128 stands for zero in the data rows.
Here is a table of points, one per row:
[132 126 118 110 170 126 169 103  97  87 141 125  95 129 133 161  77  82
 110 134 108 140 107 120 120 130 133 116  91 100 160 134 115 134 173 107
 124  84 117 142 137 141 147 165 120  94 152 116 119 125 142 145 132 167
 129 129 143 178 101 136 145 136 151 129]
[118 140 103 121  92 106 133 117 150 116 104 141 123 146 109 158 131 119
 117 131 180 160 147 108 135 105 110 101 154 119 133  96 160 106  89 155
 120 122  97 136 136 130  69 184 131 128 122 149 178  96 132 112 120  73
 142  98 105 145 135 110 140 134 138 116]
[149 123 132 107  98 155  93 114 103 132 174  88 127 120 108 137 112 127
 118 102 131 151 186 132 106 145 170 106 113 139 146 125  94 103 136 126
 132 104 149 115  99 114 113 147 127 191  80 124  90  89 116 127 159 111
 130 110 122 135  96 155 142 122  90 147]
[129 104  86 119 126  79 124  96 126 149 133 131 121  91 100 156 136 180
 122  74 103 158 120  98 130 111 131 122  74 154 132 145  74 151 123 155
 128 132 152  85 120 140 154 109 165 112 118 110 119 126 136  82 122 137
 108  95  89 104 106 112 109 138 138 124]
[147 138 151  98 114 149 193 153 136 155  99 135 137 149 123 126 110 111
 124  69  72 158 111 129 109 123 117 154 110 117  96 129 119 125 152 126
 109 185 114  84 142  78 102 101 155 168 133 109 131 158 128 135 107 161
 117 111 149 144 141 117 155 132  97 115]
[122 159 116 147 162 114 145 157 139  97 123 138 111 174 145 124 113 113
  91 132 122 119  88 131 141 153 109 126 106 146 112 115  72 113 101 123
 150 124 192 125 117 137 138 105 101 160 128 165 153 119 136 151 119 169
 114 113 141 167 114 102 156  91 124 115]
[ 65 131  99 109  73 163 133 126 110  75 129 118 114  93 129 123 139 127
 145 103 114  83  80 119 116 115 133  76 107  96 117 119 132 108  76 122
 130 125 117  99 111  87 139 104  90  73 110 124 100 141 108 123  98 140
 103 154 134 133 123 123 187 100 117 118]
[133 138 164 132  88 160 131 141 135 131 181 130 121 141  98 150 185 138
 134 120 138 127 102 167 129 106 163 162 135 163 123 128 118 106 151 147
 125 152 137 125 143 157 175 108 135 137 173 140 161 139 151 160 199 110
 159 119 135 145 125 108 126 162 160 128]
[136 109 181 158 118 128 135 147 143 133 175 107 165 115 134 181 117 179
 111 166 127 149 155 111 122 119 147 146 126 117 117 163 169 146 139 137
 149 128 127 164 154 124 160 115 147 114 114 142 121 115 140 123 157 105
 113 113 158 147 109 141 166 109 120 135]
[136 128 138 167 131 156 143 150 156 144 172 146  74 165 165 185 146 132
 158 111 122 158 153 141 159 136 139 152 137 142 127 136 117 133 145 104
 120 131 143 113 123 116 173 155 143 111  81 121 103 168 145 130 135 146
  93  89 138  80 181  88 119 118 129 143]
[ 60  68 136 138 138  86 124 171 126 138 116 119 148 128 101 123 119 114
 122 143 112 102 166 136 126 101 140 125 137 115 129  67 132  99 172 136
 144 125 119 111 130 119 131 132 100 119 123 106 136  63 107 107  91 129
 121 145  72 103 109  96 118 124 136 133]
[174 137 127 118 146 155 159 104 114 118 115 167 134 102 117 123  97 184
 107 135 151 106 146 122 166 142 131 112 154 107 144 104 101 101 117  94
 153 131 110 131 154 153  99 153  65 131 170 129 131 133  91 139 132 137
 111 148 156 102 108 170 150  99 130 127]
[150 175 136 141  79 115  92 136 143 141 122 120 139 155 112 122 102 148
 154 150 148 173 124 119 108 102 121  87 124 134 103 114 117 131 168 143
 135  81 140 156 139 150 154 137 108 154 134 117 152 176 101 111 152 115
 112 182 107 109  92 123 119 127 128 153]
[135 149 122 133 100 138 118 131 121  77 122 126 133  76 121 128 112 122
 116 120 120 144 173 114 156 146 118 144 123 103 122 169 146 120 147 108
  94 148 153 144 107 117 130 141  85 110 140 125 135 158  85 122 112 129
 129 134 161 170  84  95  53  99 164 138]
[155  97 170 124 138  92 145 121 129 120 143 119 145 124 122 117 121 107
 119 137 137 125 129  80 130 112 152 121 162  97 130 167 106 104 112 141
 133 128 179 162 100 137 128 144 165 125 138 143 133 147 121 136 110 110
 125 137  70  75 127 155 108 141 163 142]
[113 136 145 107 138 134 140 137 134 144 122 115 136 128 139 104 159 170
 135 145 164  96  71 112 121 160 130 191  98 140 156 108 141 125 136 145
 150 125 122 108 130 132 103 133 131 136  65 121 115 163 126 156 105 140
  86 104 148 151 170 110 134 156 127 117]
[ 92 139 127 135 152 167 148 117 143 151 135 148 155 101 155 170 128 126
 112 149 220 164 118 130 119 148 147  81 133 134 151 172 129 141 159 131
 134 129 156  98 115 118 141 145 147 138 171 133 156 106 123 124 141 140
 156 158 164 136 163 140 102 127 126 156]
[121 106 115 121 138 164 125 119  96 152 124 118 155 171 137 124 125 130
 149 152 113  87 118 153 136 131 130 105 129 127 138 105 104 146  84 137
 117 154 115 128 165 139  90 160 159 100 125 133 120 145 153 125 105 127
 120 163 181 111 116  90  98 135 132  73]
[133 110  91 148 119  98 128 102  98 111 140 109 142 129 132 136 125 162
 145 145  68 180  83 111 112 113 110 104 158 103 139 150 122  79 149 122
 131 135 121 144 111 134 147 110 121 150 128 148 120  92  72 110 171 109
 133 102 116 109 141 140  79 103  96 122]
[104 193 147 135 143 111 118 120 147 128 130  94 154 140 148 126 118 155
 181 102  97 133 117 180 178 163 132 138 127 125 141 117 134 130 148 139
 152 144 126 136 138 107 124 133 136 136 133 150 152 130 160 141  84 171
 137 130 127 142 133 200 138 126 139 141]
[140 139 131 141 140 122 166 159 118 111 101 142 127 143 145  96 160 105
 160 173 145 112 189 135 143 148 151 122 130 156 138 103 100 125 115 117
 120 126  68 124 109 154 125 124 178 104 139 118 157 164 104 120  94 139
 132 111 142 187 160 167 133 140 115 112]
[131 110 124 160 182 156 123  97 124 135 154 144 130 135 147 126 119 155
  98 118 104 110  95 121 136 128 152 124 142 130  93 160  94 127 161 163
  92 100 105 111 103  93 124 121  87 158  95 120 135 162 131 101 154 135
 134 145 139 145 109 102 143 139 158 175]
[110 148 179  98 104  67 137 148 153 139 122 134 116 127 124  95 151 132
 126 132 143  79 102 108 115  95 122 147 129 138 126 125 107 157 107  92
  70 127  76 115 115 116 110 128 128 114 120 148 114  65 162 113 124 135
 113 121 110  97 125 112  63 150  92 126]
[134 170 101 121 181 142 105 163 137 158 149 139 113 140 131 106 141 145
 181 117 128 161 142 104  95 147 141 152 131 132 128 151 121 144 133 107
 129 157 109 140 132 147 100 117 124  67 131 134 132  92 144 151 102  93
 131 126 112 115 129  87 173 159 134 128]
[143  57 124 152 127 116 120 142 104 114 136 132 129 153 105  98 129 155
 177 122 193 160 118 130 107  92  98 143 131 137 108 128 143 151 126 101
 118 164 153 143 103 143 140 144 131 158 139  94 113 104 179  95 132 122
 143 145 103 141 139 158 111 127 154 105]
[110 133 161 122 182 157 114 112 123  94  78 117 105 100 128 107 102 105
 126  80 140 144 113 143 125 117 103 112 111 117 111  91 132 104 104 103
 182  93  94 105 128  88 117  58 149 117 112 141 107 155 130 105 136 100
 114 111 147 103  97  93 106 110 120 115]
[186 154  98 124 134 125 148 112 116 136 150  81 110  87 155 112 105 134
  93 144 125 125 133 169 168 127 138  60 120  92  84 165 152  98 122 130
 158 133 118 117 155 138 124 110  99 128 106  99 122 121 123 168 133 188
 114 137 116 158 159  95 124 130 116 123]
[ 87 118 114 126  95 135 109  72 134 117 130 100 117 165 134  66 159 106
  96 149 128 152 176 112 135 102 138 161 149 119 148 131 165 158 141 109
 137 104 128 103 140 161 112 135 133 139 166 149 147 141 141 120  87 127
 150 139 148 101 130 116 153 103 114 124]
[154 118 148 127 116 137  84 110 129 128 111 131 141  65 138 114  72 114
 140 156 121  89 102 139 117 135 147 110 119 119 127  90 149 136 111 109
  91 115 153 122 126 144 148 151 120 139 147 138 142 121  91  91 115 107
 167  57 119 110 132  97 165 119 132 135]
[149 138 153 144 119 105  92 109 134 142 122 176 120 149 118 136 183 104
 139 131  69 150  83 122 136 136 133 143 103 143 106 117 145 170  95 122
 136 126 154  81 138  70 111 103 123 147 132  88  72 106 136 144 147  81
  81 131 112 161 159 136 118 160 155 127]
[128 122 106 114 131 156 166 170 151 152 131 131 135 123 130 121 163 104
 112 112 101 124 144  99 136 132 120 156 133 131 123  76 153 154  85 110
 161 120 149 170 135 150 116 138 108 121 131 140 137 128 148  79 155 150
 160 172 168 133 188 147 110 170 121 141]
[ 83 138 157 105 141 175 111  85 151 142  80 134 135 115 149 126 161 145
 125 127  87  88 180 132  97 105  81 116 134 150 114 108  91 134 138 133
 118 157 131 167 103 154 141 144 136 126 134 130 133 115 147 174  89 108
 131 127 134 152 142 152 131 142 127 129]
[112 103 103 134 109 107 100 164  99 140 108 135  99 106 116 132 132 147
 123 148 113  76 160 124 103 158 108 140 119 130 142 160 135 128 136 119
 166 127 116 152 141 107 117 145 154 162 172 126 161 136 170 120 163  89
 121 130 112 105 134 114 119 136 125 154]
[171 156 136 115 171 125 134 131 131 141 121 158 152 122 102 130 181  99
 177 165 142 113 174 143 149 112 100 169 163 143 148 158 147 136 138 156
 153 135 140 115 126 121 139 156 137 119 129 145 128 151 137 125 160 201
 160 130 126 162 119 119 162 124  99 123]
[ 87  82 135  90 107 100  89 102 149 172 107 135 144 178 116 114 111  86
 110 146 158 114 125 138 119 148 110 154 102 136 117 143 125  98  89 112
 122 159 101 144 112 125 122 126 106  71 139 120 120 150 122 107 130 113
 159 128  91 114 125 159 122 120  97 116]
[128 118 131 132 119  84 109 122 109 122 150 121 127  87 130 187  89 116
 115 160 118 167 135 150  79 133 127 139 149 117 160 132 134 120  92 130
  88 115 105 125 118 177 136 108 109 166 120 154 127 145 112 134 116 115
 130 192 115 106 154 137 136 139 138 116]
[ 59 141 104 142 122 150 163 134 112 150 101 126 127  82 116  98  93  92
 123 126 131 135  81 146 170 125 101 153 166 151 112 119 125 136 113 125
 119  97 140 152 155 137  85 112 175 116  96 104 109 134 113 184 149 147
 128 122 140 135 100 163 144 109 123 134]
[172 126 107 124 128 131  87 145 111 105 119 127 133 155 119 157 116 145
  86 103 136  95 107 121  91 119 133 131 169 152 109 121 201 139 145 130
 126  99 133 118  92 123 120 119 136  98 131 120 139 126 124 154 101 115
 152 118 108 112 108 167  94 129 104 105]
[154 119 111 144 139 105 132 140 133 113 143 131 119 128 114  89 102 105
 121  91 128 115 147 135  91 118 117  91  98 104 152 161 128 143 152 186
  98 114 142 107 157 108 149 116  71 116 101 134 119 136 113 142 149  66
 129 112 134 108 145 174 112  88 146 120]
[108 157 126 125 151 136 169 134 123 131 122 127 123 169 157 126 144 146
 120 118 158 122 152 143 158 171 125 111 129 125 155 106 194 154  92 158
 116 140 125 174 152 135 158 117 134 159 163 111  92 127 109 160 139 181
 146 101 117 123  81 121 132 143 137 125]
[195  93  93 138  87 120  92 134 161 108 112 136 119 140 142 137 161  83
 131 110 129 104  96 122 158 136 136 143 124 145 130 137 105 135 176 137
 118 152 119 162 138 128 135  89 176 136 107 130 117  80 137 101 122 108
 113 158 138  96 139 120 154 133 133 142]
These points spread out most along one direction. Take the direction at right angles to it along which they spread out most. Go by this last direction. How far along it is each point below, from 0 to 99? The average is 50, and the first point in the table lies past the average. One standard deviation of the points above along it is 16.
[154 119 111 144 139 105 132 140 133 113 143 131 119 128 114  89 102 105
 121  91 128 115 147 135  91 118 117  91  98 104 152 161 128 143 152 186
  98 114 142 107 157 108 149 116  71 116 101 134 119 136 113 142 149  66
 129 112 134 108 145 174 112  88 146 120] 63
[135 149 122 133 100 138 118 131 121  77 122 126 133  76 121 128 112 122
 116 120 120 144 173 114 156 146 118 144 123 103 122 169 146 120 147 108
  94 148 153 144 107 117 130 141  85 110 140 125 135 158  85 122 112 129
 129 134 161 170  84  95  53  99 164 138] 73
[140 139 131 141 140 122 166 159 118 111 101 142 127 143 145  96 160 105
 160 173 145 112 189 135 143 148 151 122 130 156 138 103 100 125 115 117
 120 126  68 124 109 154 125 124 178 104 139 118 157 164 104 120  94 139
 132 111 142 187 160 167 133 140 115 112] 40
[ 59 141 104 142 122 150 163 134 112 150 101 126 127  82 116  98  93  92
 123 126 131 135  81 146 170 125 101 153 166 151 112 119 125 136 113 125
 119  97 140 152 155 137  85 112 175 116  96 104 109 134 113 184 149 147
 128 122 140 135 100 163 144 109 123 134] 62
[154 118 148 127 116 137  84 110 129 128 111 131 141  65 138 114  72 114
 140 156 121  89 102 139 117 135 147 110 119 119 127  90 149 136 111 109
  91 115 153 122 126 144 148 151 120 139 147 138 142 121  91  91 115 107
 167  57 119 110 132  97 165 119 132 135] 55
[110 133 161 122 182 157 114 112 123  94  78 117 105 100 128 107 102 105
 126  80 140 144 113 143 125 117 103 112 111 117 111  91 132 104 104 103
 182  93  94 105 128  88 117  58 149 117 112 141 107 155 130 105 136 100
 114 111 147 103  97  93 106 110 120 115] 63
[147 138 151  98 114 149 193 153 136 155  99 135 137 149 123 126 110 111
 124  69  72 158 111 129 109 123 117 154 110 117  96 129 119 125 152 126
 109 185 114  84 142  78 102 101 155 168 133 109 131 158 128 135 107 161
 117 111 149 144 141 117 155 132  97 115] 55
[133 110  91 148 119  98 128 102  98 111 140 109 142 129 132 136 125 162
 145 145  68 180  83 111 112 113 110 104 158 103 139 150 122  79 149 122
 131 135 121 144 111 134 147 110 121 150 128 148 120  92  72 110 171 109
 133 102 116 109 141 140  79 103  96 122] 60
[134 170 101 121 181 142 105 163 137 158 149 139 113 140 131 106 141 145
 181 117 128 161 142 104  95 147 141 152 131 132 128 151 121 144 133 107
 129 157 109 140 132 147 100 117 124  67 131 134 132  92 144 151 102  93
 131 126 112 115 129  87 173 159 134 128] 33
[108 157 126 125 151 136 169 134 123 131 122 127 123 169 157 126 144 146
 120 118 158 122 152 143 158 171 125 111 129 125 155 106 194 154  92 158
 116 140 125 174 152 135 158 117 134 159 163 111  92 127 109 160 139 181
 146 101 117 123  81 121 132 143 137 125] 58
[174 137 127 118 146 155 159 104 114 118 115 167 134 102 117 123  97 184
 107 135 151 106 146 122 166 142 131 112 154 107 144 104 101 101 117  94
 153 131 110 131 154 153  99 153  65 131 170 129 131 133  91 139 132 137
 111 148 156 102 108 170 150  99 130 127] 74
[171 156 136 115 171 125 134 131 131 141 121 158 152 122 102 130 181  99
 177 165 142 113 174 143 149 112 100 169 163 143 148 158 147 136 138 156
 153 135 140 115 126 121 139 156 137 119 129 145 128 151 137 125 160 201
 160 130 126 162 119 119 162 124  99 123] 46
[129 104  86 119 126  79 124  96 126 149 133 131 121  91 100 156 136 180
 122  74 103 158 120  98 130 111 131 122  74 154 132 145  74 151 123 155
 128 132 152  85 120 140 154 109 165 112 118 110 119 126 136  82 122 137
 108  95  89 104 106 112 109 138 138 124] 46
[ 60  68 136 138 138  86 124 171 126 138 116 119 148 128 101 123 119 114
 122 143 112 102 166 136 126 101 140 125 137 115 129  67 132  99 172 136
 144 125 119 111 130 119 131 132 100 119 123 106 136  63 107 107  91 129
 121 145  72 103 109  96 118 124 136 133] 35
